Where one turn sends some rows of the set: a few examples, then the rows asked:
bez: [2.15,-0.54,-1.33,-0.08,-2.97,-1.70,-2.83,-0.69,1.92,1.33,-0.86,0.62,0.15,3.05,3.52,-1.92,1.05,-0.50]
vos: [-0.04,-1.49,-1.28,2.94,-0.06,-1.41,-4.53,-0.97,2.23,-1.00,2.00,1.44,-0.84,2.19,4.38,-1.15,3.12,-0.48]
zemud: [-0.24,-2.02,-1.43,3.72,-2.57,-2.52,-2.33,-2.60,1.97,-0.26,0.68,0.86,-1.15,3.19,2.97,0.32,2.76,1.01]
rure: [0.84,-0.42,0.50,2.60,-3.26,-1.59,-2.12,-2.13,1.25,0.18,-0.93,2.48,0.57,3.68,3.18,-1.23,1.56,0.64]
zul: [-0.11,1.59,1.54,-1.26,-0.66,-0.72,-0.50,-1.36,0.37,0.37,3.14,1.11,1.70,1.67,1.91,0.01,0.68,1.47]
Bipag: [1.93,0.42,-0.89,2.73,1.91,-1.20,-2.57,-1.47,1.62,-0.50,0.81,0.02,0.33,3.14,3.85,-1.44,0.47,0.95]
Bapo: [-0.67,-0.27,-1.08,2.66,-0.15,-1.90,-4.20,-4.19,1.09,-0.43,2.31,-0.60,-1.57,1.88,3.37,0.22,0.41,0.78]
neb: [3.05,-3.17,1.24,2.29,-1.35,-1.30,-2.64,-1.73,1.80,2.00,0.06,-0.30,-0.12,1.65,4.83,0.54,2.14,0.30]
Mig: [1.76,-1.39,-0.65,3.26,0.00,-2.20,-0.60,-2.48,1.08,1.21,-0.01,0.22,1.18,3.43,3.38,1.71,1.74,0.10]
kalug: [-2.63,0.62,2.68,0.16,-0.96,-1.13,-3.66,-1.04,1.12,0.66,3.21,0.55,1.63,1.29,1.61,2.09,2.14,0.20]
Paror: [2.87,-0.96,0.68,2.92,-0.92,-0.33,-2.87,-0.68,3.28,0.77,0.30,1.11,-1.46,3.08,4.16,-0.22,1.48,0.85]
zif: [0.52,-2.03,-0.30,0.17,-3.14,-3.22,-2.86,-2.99,0.70,1.96,0.40,-1.42,0.25,1.61,4.39,0.01,-0.21,-0.82]
Kar: [-0.61,-0.29,0.19,-0.25,-1.35,-1.48,-0.71,2.13,2.99,-0.08,-0.07,1.27,2.34,1.71,2.00,-0.30,2.00,0.98]
Kosev: [0.42,0.74,1.90,-1.49,-1.00,-1.04,-1.24,-0.87,1.95,2.27,0.76,-0.13,2.17,0.73,2.81,1.05,-0.82,0.70]
fovon: [-1.60,-0.11,2.11,0.56,0.03,-0.83,-2.31,1.53,0.71,-1.90,3.26,-0.72,0.67,1.08,3.34,-0.53,2.95,1.36]
Tiko: [-0.29,-1.19,1.21,0.15,-0.83,-0.25,-4.87,0.62,1.07,-1.93,3.29,-1.12,-0.85,0.99,2.45,-1.12,1.94,2.52]
Ful: [-0.11,-0.59,-0.44,-1.10,-1.25,-1.58,-2.83,0.67,1.92,2.72,-1.22,-1.16,1.64,0.87,2.95,0.11,-0.33,0.09]
Zep: [-1.57,0.33,2.44,0.79,-0.63,-0.83,-1.10,1.86,1.48,-0.90,2.31,0.24,1.62,1.34,3.11,-1.16,2.54,1.43]
pizo: [1.10,-1.75,1.27,2.87,-1.43,-1.27,-2.79,-3.28,1.89,1.37,1.62,-0.64,-2.02,1.42,4.72,1.88,0.47,0.47]
geva: [-0.37,-2.32,1.63,2.71,-2.35,-0.99,-2.29,-1.28,2.36,-1.52,0.75,1.17,-2.33,1.48,3.19,2.28,1.01,0.85]
Peb: [-0.77,-2.24,-1.03,1.40,-2.30,-1.84,-2.91,0.37,2.99,-1.37,-0.06,-1.42,-2.27,1.60,2.53,1.48,1.39,0.31]
Reg: [2.29,-2.25,0.15,1.81,-2.87,-0.44,-3.23,-2.42,2.06,1.47,0.41,0.58,-1.95,1.42,3.87,0.61,3.05,0.42]
Kan: [-1.24,-2.45,-1.14,-1.48,-1.48,-2.64,-2.29,-0.06,1.80,1.39,0.23,-1.15,0.57,0.13,2.47,1.68,-0.45,0.35]
Medu: [1.80,-1.67,2.22,2.44,-0.03,-0.64,-1.53,-0.35,2.25,-0.48,-0.23,1.42,-0.11,2.50,3.22,2.68,0.50,0.18]
Lada: [-1.77,-0.73,1.35,-0.38,-3.76,-2.05,-3.65,0.00,3.49,0.13,1.33,0.56,0.09,1.02,2.73,-1.56,0.30,2.12]
lamon: [-1.47,0.65,2.25,-0.16,0.56,-0.60,-4.23,-0.17,0.74,-0.22,3.44,0.07,1.32,1.64,1.87,2.02,2.69,0.12]
Ret: [0.79,-0.86,-0.65,2.21,1.55,-1.02,-2.06,-2.52,0.29,0.59,2.20,-0.07,0.21,0.93,5.00,1.32,1.91,-1.41]
Bivi: [1.13,-2.25,-0.68,2.99,-1.49,-2.04,-1.00,-3.01,1.26,0.20,-0.42,-1.63,-0.93,2.20,2.48,1.51,1.75,2.13]
fofog: [-0.89,-1.20,-0.20,-0.09,-1.61,-2.41,-3.69,-2.76,-1.70,0.14,3.26,-0.57,2.15,1.15,1.99,-0.25,3.12,0.69]
kedo: [1.30,-1.58,-0.19,0.92,0.38,-1.56,-2.06,0.41,2.45,0.40,-0.86,-1.55,0.25,2.34,2.48,3.13,0.39,-0.81]
seg: [1.29,-0.08,1.79,-0.72,1.45,0.41,-3.88,-0.52,-0.03,0.11,2.92,-1.46,1.08,1.09,2.17,1.52,0.98,1.14]
kuz: [0.17,-1.24,1.37,2.63,-2.75,-2.49,-1.30,-3.93,-0.11,1.09,-0.07,0.65,1.06,2.42,4.06,0.65,0.31,0.17]
kemag: [0.71,0.31,-0.72,-0.15,-0.50,-0.61,-2.68,0.01,-0.87,-0.44,1.72,0.10,2.65,2.47,2.02,-2.07,3.53,1.21]
vitil: [-0.39,-1.72,-1.76,-1.47,-1.55,-1.91,-2.68,1.63,2.88,0.67,-0.51,0.36,0.52,1.21,1.85,0.08,0.48,0.73]
Foviz: [-0.09,-0.70,1.77,0.59,-0.61,-0.31,-5.52,0.37,1.41,-1.65,2.87,-1.28,-0.91,1.07,1.92,-0.51,1.92,2.53]
vav: [-3.11,-1.49,0.86,-0.30,-2.43,-2.83,-2.29,-1.40,1.89,0.82,1.66,-0.29,1.53,0.25,2.04,2.55,1.06,0.39]
sanu: [0.98,-0.60,-0.38,0.08,-0.60,-1.62,-2.60,-0.22,-0.91,-0.41,2.00,0.40,2.94,2.30,2.13,-2.20,3.71,1.07]
nivo: [-1.20,-0.47,1.86,-0.31,-0.83,-3.07,-4.11,-1.66,0.15,-0.41,3.77,-0.03,2.28,2.61,2.65,-1.71,0.91,1.93]
kidu: [1.95,-2.03,-0.74,3.01,-1.01,-1.86,-2.83,-2.15,2.42,0.39,-1.08,-0.21,-0.08,3.74,1.50,1.15,2.13,1.90]
votum: [0.04,1.95,0.61,-1.34,-0.77,-1.00,-1.78,-1.57,-0.55,-0.32,3.24,0.60,1.50,2.22,2.13,-1.39,1.56,1.58]
ruze: [-1.51,-1.43,0.17,0.23,-1.36,-2.41,-4.23,-2.51,-1.57,0.13,3.18,-1.40,2.27,1.38,2.28,-0.14,2.55,0.92]
pepof: [-1.81,-0.88,2.38,0.03,-1.72,-2.93,-3.67,-0.81,1.76,-0.54,3.71,1.10,1.75,2.36,2.21,-1.52,0.64,2.26]
gima: [1.35,0.28,2.20,-0.13,1.27,0.32,-3.49,-0.29,0.17,-0.25,2.52,-2.03,0.46,0.64,2.20,1.30,1.03,1.54]
vazez: [-1.82,-1.04,-0.95,-0.80,-3.23,-1.87,-3.69,0.16,2.20,1.61,-0.49,-1.15,-0.22,0.31,2.88,-0.54,0.25,0.68]

sanu -> gima
Kar -> Kosev
Bivi -> Reg
Now these:
rure -> Medu
Mig -> pizo
vos -> Bipag
nivo -> fovon
zif -> Peb
zul -> kalug
Kan -> vazez
kemag -> seg

Where one turn sends some rows of the set: a few examples, then the rows asked:
vuf: [-0.28,-1.84,-0.08,-1.26,-0.64,1.92,0.80,-0.98,-0.55,-0.05,1.24,0.87,-1.29,1.19,-0.36,-2.38,0.21,-2.92,-0.18,-0.16,-0.33,1.35,1.05,0.27,1.18,-2.08,1.79,-2.38,-3.05,-0.66]
vakur: [-0.20,-0.71,-0.50,0.10,1.05,1.35,-1.60,0.54,-1.16,-0.86,-2.53,1.39,-1.54,-0.36,-0.95,-2.10,-0.44,0.06,-0.88,-0.25,-0.25,2.12,0.72,0.53,-0.73,3.66,-2.21,0.62,-1.14,-0.31]
liro: [-0.01,-1.63,0.59,0.51,-0.13,0.59,-2.49,-0.92,-1.98,0.25,2.52,0.15,-0.76,2.13,-1.58,-0.20,-1.15,-2.24,0.39,-1.87,1.63,0.09,-1.07,-2.45,2.31,-0.48,-0.87,-1.20,-0.85,1.89]
semo: [0.38,-0.77,0.89,1.02,0.60,2.17,-0.89,1.40,-0.01,0.07,-0.70,0.45,-2.88,0.78,0.12,-3.21,-2.23,0.31,-0.51,-0.96,-1.08,3.24,-1.27,-0.51,-0.40,0.81,-1.73,1.59,-2.27,-1.88]
sevov: [0.41,0.44,-2.93,1.63,1.60,1.54,-0.89,-0.02,0.77,1.01,-0.78,-0.58,-1.25,2.97,1.21,-0.31,1.30,0.57,-2.03,0.32,0.26,-0.43,1.48,-1.58,0.33,-1.57,-0.31,0.10,-1.91,-0.15]
nefa: [-1.08,1.12,0.10,1.00,0.70,-1.09,-1.68,-0.49,0.07,1.11,0.65,-0.41,2.04,-0.90,0.27,-0.39,-1.85,0.45,0.37,1.04,0.89,1.47,-0.87,-2.69,1.17,0.14,0.61,-0.38,0.21,2.04]
rokip: [-2.19,-1.86,1.68,0.28,-0.77,2.65,1.00,0.75,1.29,1.41,0.59,-0.81,0.01,1.79,-2.41,-1.50,-0.63,-1.18,-3.31,-0.93,0.27,-1.34,0.31,-2.63,-0.31,0.39,-2.52,-0.11,-2.79,-0.53]
sikoz: [-0.69,-2.74,-1.35,0.22,1.76,2.51,0.12,1.08,0.74,-0.73,0.57,1.19,-0.76,0.31,-0.20,-1.82,-2.25,-0.54,0.41,-1.27,-0.25,1.62,-0.37,-0.30,-0.55,2.41,-2.60,0.36,0.07,-2.40]
Karip: [1.15,2.30,0.68,-0.60,-1.10,2.20,0.41,0.82,1.10,-1.00,0.01,-0.64,3.14,0.24,-1.51,-2.17,1.43,-0.96,0.48,-0.37,1.13,1.26,-0.65,-0.68,2.06,1.21,0.03,2.14,-1.54,0.43]
Ruk: [1.98,0.63,-0.55,0.63,1.70,1.52,-1.04,1.76,1.96,-1.13,-1.00,-1.52,-1.26,3.20,-0.34,-0.09,-0.66,-0.03,-1.10,-1.33,1.27,0.48,1.33,-2.90,1.83,-1.04,-3.24,1.09,0.33,0.79]
rava: [-0.92,-3.14,-0.73,1.75,2.00,0.51,-1.35,-2.36,2.12,1.54,-0.94,-1.20,-0.96,0.69,-2.88,0.28,0.92,-2.30,0.27,-1.76,0.28,0.90,0.04,0.22,1.42,-1.77,-0.40,1.07,-1.66,1.27]
fiz: [0.44,-0.46,-1.81,0.10,2.11,-0.50,-0.17,1.08,3.51,3.02,-1.25,-2.71,0.56,-0.31,-2.41,0.22,0.05,-1.67,0.41,-1.48,-0.98,0.77,-0.93,-0.15,1.58,0.51,-0.68,0.56,-2.05,0.38]
davu: [-1.94,0.76,0.29,0.28,1.25,-0.04,-1.56,0.79,0.72,1.00,1.20,-0.52,2.10,-0.88,-0.26,-1.66,-1.61,0.74,0.00,1.49,-0.07,1.77,-0.25,-2.48,1.00,0.55,1.58,-0.35,0.15,1.75]
miva: [-1.49,-1.62,-1.34,0.68,-0.82,1.65,1.41,1.83,2.91,-0.67,-0.12,0.66,0.73,0.04,-0.68,-1.59,1.24,0.58,-3.30,-0.53,-0.69,-0.19,0.63,-2.71,-1.14,0.46,-1.61,-0.59,-1.71,1.29]
pufo: [1.10,0.49,-0.08,2.06,1.42,1.45,-2.35,1.37,1.64,-3.37,1.19,0.28,-0.69,-1.16,0.08,-2.33,-1.48,0.18,-2.35,-3.08,-1.27,1.36,-0.42,-0.89,1.27,1.42,0.23,0.38,-0.75,0.23]
zivo: [2.66,-0.49,0.19,0.00,0.02,1.06,0.69,-1.60,-0.67,0.27,-2.30,-2.22,-1.86,-1.20,-1.44,-0.84,0.48,-0.45,-2.01,0.30,-1.36,-0.43,0.19,-0.53,0.03,-1.75,0.62,-1.84,-1.28,2.06]
mogat: [1.42,0.01,-0.71,1.40,0.26,1.82,1.18,-0.46,0.86,0.89,-1.18,-1.10,2.19,-1.41,-2.08,0.06,-1.50,0.26,0.96,0.99,-0.04,-1.27,-0.81,-1.53,2.79,-0.89,-2.28,-1.31,-0.36,0.09]
bebo: [-1.77,0.74,0.02,0.27,0.93,-0.77,-1.92,0.25,1.06,0.88,1.20,-0.04,2.07,-0.55,0.57,-1.35,-1.72,0.11,0.16,1.40,0.24,1.43,0.20,-2.61,1.59,0.86,1.37,-0.20,-0.17,1.93]
Lud: [-0.49,1.03,-0.27,1.10,2.85,0.87,0.72,0.98,3.63,-0.63,-2.34,-0.86,-1.33,0.17,1.16,-0.47,-1.06,-1.06,-1.44,0.97,0.89,0.55,0.30,-1.13,2.35,-1.81,-1.44,-0.80,0.68,-1.49]
Runiz: [-1.06,-0.09,2.71,0.91,0.41,1.61,-2.07,-0.74,-0.27,-1.47,-0.51,0.33,0.40,1.06,-2.02,-1.35,-1.43,-1.98,-2.58,-2.30,0.08,1.41,1.95,2.02,1.68,-0.43,-1.64,1.75,-1.86,-1.67]
roso: [-0.13,-0.82,0.57,3.00,0.19,-0.34,1.25,0.57,1.16,-0.19,0.63,-0.54,-1.71,-0.34,-1.60,-1.81,-1.80,-0.05,-4.54,-1.01,0.38,-0.66,0.13,-3.28,-0.44,1.77,-0.46,0.58,-1.05,0.34]
Vifek: [-1.06,-1.22,-0.35,-1.03,0.84,0.32,-1.41,2.60,0.43,1.36,-0.61,0.90,-0.57,1.87,0.02,-1.56,-0.43,-1.66,-1.76,-1.58,-0.69,2.44,-0.48,1.31,-0.82,1.72,-2.28,2.03,-0.77,-1.68]
goges: [-0.59,-2.01,0.24,-0.81,-0.75,2.09,0.64,-0.46,-1.26,0.52,0.97,0.98,-1.02,1.06,-1.23,-1.99,0.33,-1.99,-0.36,-0.37,-0.40,1.69,1.20,0.40,1.53,-2.27,1.46,-2.77,-2.69,-0.80]
sed: [1.30,-0.83,-0.38,1.28,1.07,0.78,0.39,-0.28,2.78,0.35,-0.97,-3.40,-2.04,-0.90,-1.88,-1.12,0.74,-0.66,0.71,-2.97,-1.33,1.25,-2.10,-0.41,2.07,-1.12,-0.61,1.75,-2.79,0.67]
tato: [-0.15,-1.35,2.65,1.71,-1.85,1.10,0.93,1.65,2.28,-0.70,-1.29,0.47,-0.95,0.66,-1.97,-0.98,0.16,-1.07,-4.10,-2.45,0.58,0.80,1.32,-2.19,1.55,0.39,-2.27,0.89,-0.74,0.51]
Duf: [-1.02,0.55,-0.25,-0.27,2.56,0.12,-1.45,-0.13,-0.65,-1.18,0.55,-0.61,-0.21,0.28,-1.77,-2.72,-3.84,-0.75,-2.27,0.22,-0.93,0.77,1.43,0.60,-1.12,-0.14,-1.16,-0.41,-3.30,-1.04]
pide: [-0.17,0.03,-0.24,0.15,2.28,-0.03,-0.28,-1.02,-0.60,0.00,-0.72,-3.05,-3.18,1.36,1.04,0.42,-0.48,-0.77,-2.86,-1.28,0.31,-1.81,1.73,-1.00,1.33,0.59,-1.07,-0.25,0.26,-0.68]
zuken: [0.97,0.37,1.50,-2.58,-0.28,-1.16,2.30,0.39,0.34,-2.64,0.41,-2.01,-0.82,-1.05,-0.25,-2.09,-0.82,-2.09,-0.96,-1.65,-0.20,1.91,0.71,0.73,1.27,-0.48,0.22,0.69,-0.09,0.01]
fogof: [0.22,-0.70,-0.70,0.99,2.51,-0.60,-1.91,-1.01,1.24,1.27,-2.23,-2.54,-1.46,-0.46,-3.88,-0.51,-0.90,-0.54,0.76,-0.43,-0.19,0.95,0.15,-1.25,1.22,0.23,-1.66,0.47,-2.63,2.68]
nad: [0.58,-0.67,0.92,-0.07,0.86,0.74,1.07,-1.21,1.30,0.06,-0.01,-3.16,1.16,-0.45,-1.62,-0.03,0.74,-2.31,-1.87,-1.09,0.29,-1.76,-2.18,0.34,0.61,-1.83,-0.85,1.62,1.40,0.69]
bazaf: [0.23,-1.68,-0.57,-1.16,-0.64,1.29,0.98,-0.98,-0.89,0.05,0.63,0.59,-1.49,0.39,-0.29,-1.35,0.20,-2.68,0.01,-0.46,-0.25,1.39,-0.15,0.08,0.87,-2.66,1.07,-3.64,-2.54,-0.09]
sepim: [1.37,2.22,0.26,-0.74,-0.94,2.05,0.87,0.58,0.83,-0.16,-0.56,-1.24,3.64,0.03,-1.55,-1.03,1.34,-0.98,0.61,-0.32,1.52,1.26,-1.33,-0.79,0.80,0.34,-0.37,1.28,-0.87,0.67]
Ziza: [0.32,-0.07,1.52,-2.44,-0.22,-1.16,2.07,0.90,-0.19,-2.78,0.59,-1.81,-1.16,-1.31,-0.66,-2.10,-0.25,-1.53,-1.38,-1.97,-0.44,2.18,0.29,0.97,1.16,-1.10,0.28,0.18,0.43,0.32]
Zabi: [1.32,1.94,0.46,-0.17,-0.86,2.56,0.84,1.47,0.69,-1.06,0.18,-0.66,2.84,-0.11,-2.42,-2.09,1.72,-0.85,0.01,-0.89,1.17,1.18,-0.94,-0.48,1.90,1.44,0.36,1.51,-0.81,0.15]
tup: [2.05,0.70,1.66,-2.10,-0.44,-0.72,2.36,0.08,0.03,-1.94,-0.21,-2.32,-0.99,-1.07,-0.69,-1.37,-0.50,-2.54,-1.02,-2.05,0.41,2.13,-0.58,0.46,0.55,-1.23,0.26,0.11,0.25,0.30]
Likem: [-0.48,-1.34,0.48,0.57,0.69,-0.06,-2.17,0.00,-2.21,-0.55,3.33,0.25,-0.77,2.24,-2.87,-1.57,-1.86,-1.77,-0.21,-1.44,1.61,0.36,-0.40,-2.14,2.28,-0.09,-0.77,-0.12,-0.69,1.51]
Milib: [0.59,-0.59,1.44,1.74,0.24,-0.17,-1.97,0.27,1.19,1.45,-0.28,-1.30,-0.87,0.33,-0.47,-0.40,-1.43,-0.11,-1.10,-0.27,-0.92,0.36,-2.19,-2.38,2.56,-3.90,-1.21,-0.02,-0.27,2.41]
lipon: [-0.69,0.72,0.09,-0.07,1.71,3.71,0.35,-0.61,0.97,-1.35,-1.69,-1.97,-1.84,1.53,-0.37,-0.91,1.45,-1.61,-1.10,-0.15,1.23,-2.07,-0.55,-0.53,2.25,-0.57,-2.75,-0.43,-1.73,-1.47]
tedev: [-2.55,-1.03,0.17,1.36,-0.33,-1.09,2.30,0.77,1.33,-0.88,-0.94,1.01,-1.16,-0.87,-1.44,-2.02,-1.42,-0.36,-3.61,0.51,0.01,-0.02,0.64,-1.20,0.45,-0.91,-2.81,-0.96,-2.55,-0.37]
Datiz: [0.47,-0.17,-0.19,-0.05,1.90,3.73,-2.53,1.75,1.80,0.27,1.96,-0.69,1.13,1.84,-1.34,-2.00,-1.85,-1.68,-2.15,-2.02,-1.15,0.35,0.09,-0.93,-0.68,1.41,0.60,-0.38,-2.32,-1.17]
kuru: [0.02,-1.49,0.48,0.29,0.35,0.24,-2.44,-0.62,-1.72,-0.90,3.06,0.34,-1.20,2.29,-2.06,-1.61,-1.67,-2.25,0.14,-1.49,1.36,0.21,0.13,-2.45,2.40,0.38,-0.52,-0.34,-1.17,1.93]
zes: [2.50,-1.98,-2.31,-0.06,-0.02,-0.30,-0.44,0.91,0.02,1.42,0.38,0.07,0.09,1.82,-2.13,0.76,0.51,-2.39,-1.50,-1.57,-0.47,-1.24,-0.23,-0.44,1.76,-1.98,-1.56,-1.75,-0.46,1.56]
Podi: [-1.92,-2.28,1.28,1.10,1.51,2.91,-2.03,-0.37,0.85,-0.61,-0.67,0.89,-1.57,0.32,0.28,-2.12,0.08,-1.17,-1.39,-1.10,0.27,2.13,-1.14,0.17,-1.08,1.87,-0.61,2.18,0.55,-0.67]
gabug: [-1.91,-0.76,-0.34,-0.23,0.32,2.37,-1.46,0.71,1.68,-2.69,-0.52,1.23,1.91,-1.03,0.42,-1.11,0.07,0.39,-1.15,-2.02,-1.75,1.53,2.02,1.21,1.55,-0.04,-1.63,-0.77,-1.24,-0.66]
rivu: [0.47,-3.27,-1.78,0.53,1.44,0.51,1.16,-1.47,2.00,0.12,-0.94,-2.29,-1.57,-1.41,-1.95,0.34,-0.35,-0.52,1.64,-2.60,-1.34,0.93,1.10,-0.09,1.91,-0.79,-1.29,-0.65,-1.44,0.41]

tato -> tedev
lipon -> pide
Ziza -> goges
Now these:
vuf -> kuru
fogof -> fiz
Runiz -> Duf
sikoz -> Podi
sepim -> tup
mogat -> nad

